Rotation paths and how fast each direction turns (degrees per step)
Each turn is a multiple of 5 degrees from 10 to 175, or 0.
Each row of a path follows its step; steps can be skipped.

step 0: [  4 -16  16  12 -23   0 -10  20 -30   5   0   3 -35 -24   7  -1  10  -3
  -4   0  -3   6 -11  -4 -14 -11 -16  29   6 -24 -26  -6 -15  -5   0]
step 1: [ -4   0   2  35  15  10  -7 -15 -11  -9 -15  -1 -17 -39  -2   3 -19   2
  28   4 -13  -7 -11  -6 -13   0  18   6  33 -16  -5   8  -9  12   4]
step 2: [ -6 -11  11  33  23 -21  -8   5  -6  -3 -19 -24   1 -19   7 -15   7   5
 -32  -8 -12 -16 -10   6  -9  17   6   3   2 -25   0  -8 -16 -16  28]
step 3: [ 28   3  -3  13  -5   1 -13  18   2   3 -20 -32 -37 -21 -10   3  15 -18
  -4   1  12   7  -1 -12  -8  -7 -13  13   5 -16 -16   8 -33  -7  -2]
step 4: [ 25   2  -1  33   0  -5 -22 -13 -15  -7   5  18 -17 -38  -5   1 -12  -1
  13  -2 -15 -15  19   1   0  -1  11  20  11 -18  20  -6 -20  -8  -3]
step 5: [ -9  -2   7  25  11 -12  -1  -7  16  14 -13 -20 -27 -14  -2  -1   1   5
  -9  -4 -37 -30  -4  11  18   5   5 -10 -16 -28  -8  -4 -23  10  14]
step 7: [  2   1  -2  26  15   2 -16  14   0  21   7  22 -12 -38 -30  -5   3  10
  28  -8   2   1  10  -2 -10   7   3  13   2 -35  -7  -8 -12   6  -5]
step 8: [-35 -12  15  23 -12 -16   8  10  -3   2 -17  -1 -16 -27  14   7  -4   5
   4   7 -19 -28   4   1   9 -16  -3  13   6 -34 -11 -12  -6 -12  22]
step 15: [-13  -1 -11  16  13  -4 -18  18  -1  21  -4  -7 -22 -23  -2 -31  19  -3
  -7 -19 -15 -18  23  -3 -11   4 -20   1  -4 -21 -14   8 -23   0  19]
step 16: [ -3   3  -4  -1 -17  -5 -28  13 -15   7   7 -10 -18 -42 -12   8  -3   1
  -2  25  -4  -7 -13   0  11 -13   4  31  16 -31 -17  -6 -16   3  -4]
step 17: [ -4  -7   5  35   9  -3  -3   6 -11 -10 -21  12 -27 -11 -23 -10  -6   8
  25   0 -16 -27 -22  -3 -17   2  23   6   4 -28   9  -3   0  -6  11]
Directions:
[  0   4  -8  -4  -1   1  -4   0  -7   3   8  -4 -11  -1   1   0  -6   8
  -1  -4  10  11   1   2  -2  -2   6   9  -4   4  -3   2  -6   3  -2] : 115
[ -2  -6   5   3  -8  -6  -4   0 -14  -1   3   8   1   4   6  -7   5   2
  -7  -2   2   0  -2  -4  -1  -4  -1   1  -3  -2  15  -1  -1  -3   3] : 175
[-7  4 15  0  0 -2  2  3 -1 -1 -1  7 -2  4 -1  5 -5 -1  2 -7  9  6 -1  8
 -3 -5 -1  0  4 -7 -5 -3 10  5  6] : 35
[-12  -8  -7   0  -2   4  -3   3  -1   5  11   4   5   4  -1  -2   0   3
   3   1  -7  -2   3  -6  -4  -4  -4   1  -3  -9 -10   0   2   8  -4] : 45
[ -3  -1   3  -5   2   3   3  -2  -3  -5  10  -4   2 -11   0  -3   2  -1
   2  -3  -9   3   1   5  10  -8   1  -1   4   5   1   5  -2   7  14] : 100
[-3 -1  0  5  5 -3  7 -1  1 -3  1 -3  2 11 -5 -5  2  5 -7  1 -4 10 -8  0
 -2  9  9 -4  8 -4  1  5 -6  8  0] : 90

step 2: [  2  -1 -18 -23  -5 -12  -7  27  -2  -4 -19  15 -28   6   4  29  -6  23
   5  -3 -14  15   1  20 -10  -6  13   6  -6  -6 -27 -13  29  10  22]
step 5: [  9  10 -13  -5 -10   5 -25  -8 -24  13  12  13 -35  -4   9   3  17  13
   3  -8  17  15   9  19  -8 -20  22  10  -6  31 -19  18  17  15  -2]
step 6: [  4   2 -23  11 -41  -1 -20  -1 -13  -7  -8  21 -44   0 -14  -5  12  21
  -7   0   5  17   1  11  -3  -5  20  -5  -3  13 -17  12  19   6 -10]
step 7: [  6  -6 -13  17 -33  -4   0   1   5  -6 -21  -4 -21   3 -30   4   3  15
 -12  -4  -8  41  11   8 -15   4  30 -16   4  21  -1   5  21  10   5]
step 8: [ 10  -9  -3   9 -15  -3  15  -2   6   0  -3  -6  -4 -20 -15  19   2  11
   1  -8   2  47  14  16   5 -18  37  -6  -6  24  12   2  18  15  23]
step 10: [ 10 -19 -22 -10  -7   7  -6  -6   2   4 -16 -16 -22  13  -7 -11  16  22
  16  -7  22  24 -13 -16  25 -12  31 -15 -22   0 -13   3   0  21  -2]
step 11: [  9 -21 -14 -20   9  -1  -8   7  15  -3 -24  -7 -31   9  -3  17  15  15
  -5  -9   2  23 -14 -25   6  -7  31 -14 -24  15 -19   0  18  -3   4]
step 12: [-10 -12   8 -16   3 -16  -3   9  30   1 -11  11 -35   4  -5  40  13  20
  -4   0  -1  18  -9   2  16  -7  22 -22  -9   2  -5  -6  28   0  15]
step 15: [ 17   1  -6 -14  -2  13 -14   2  -7  -9  30  19 -42   8   9   2  20   7
   9  -2  -3   7 -28   8   3 -11  33 -19  -1  26  -2  11   7  -8  -8]
step 16: [  9  -3  -8   0 -27   4  -9  16  15  -8  19  17 -47   9 -19   6  26  -1
  -1   8  -6  10 -17  -6   1  13  21 -26   7  18  10   9   2   3 -11]
step 17: [  5  12  -2  -4 -26   4   4  12  21   9  11 -10 -31  -3 -24  20   5 -14
  -2  15   0  36   0 -11 -14   7  25 -26   6  21  19   1  -3   4   3]
Directions:
[  4   2   2   3  14 -12  -2   6  -1   1   0   1  -4   1   3   6  -1   4
  13  -2   5   2   2   0   2   7  -3  -3   4  -3  -9   2   1  -7  -4] : 35
[  0  -3   1   0   2   3   6  -6  -7   3  11  -7   3  -1   2   0   3   4
   9 -14  -9  -3  -2   4   1   5   7   3  -2  -7   5   5   0   4  -2] : 70
[-8  3  8  1  2 -3  1 -1  3 13  5 -3  2 -6 -4  9  4 -5  2  3  9  3  8  1
  3 -2 -4  1  0  2  9  5 -3  9  4] : 80
[  8  -2   1  -9   1   2  -4  -7  14   1   1  -2  -2   7   2   4  -2   7
   1  -3   3  -4   9  -4  -3   1  -1   8  -5  -6  -1 -10  -3   3   3] : 40
[  3   4   6   0   3  -3   7   0   4  -2  -2  -1   5   3   3  -6 -10   0
   2   1  -7   5   4  15   8  -5   2  -5   5   4   1  -7  -5   4   7] : 70
[  6   7  -4   7  -4  -2  -4  -8   0  -1   4  -1   0  -1  -8   4   9  -1
   2   0  -4   8   2   5  -2  -6  -2   5   7   2   3  -7  -7  -7 -12] : 35
[ 2  0 17 -6 -5  7 -8 -2 -2  0  7  2  0  5 -1 -3  4 -4  1  7 -4  1  4  6
 -3  5  0  1  3  0 -8  4  9 -2 -2] : 35
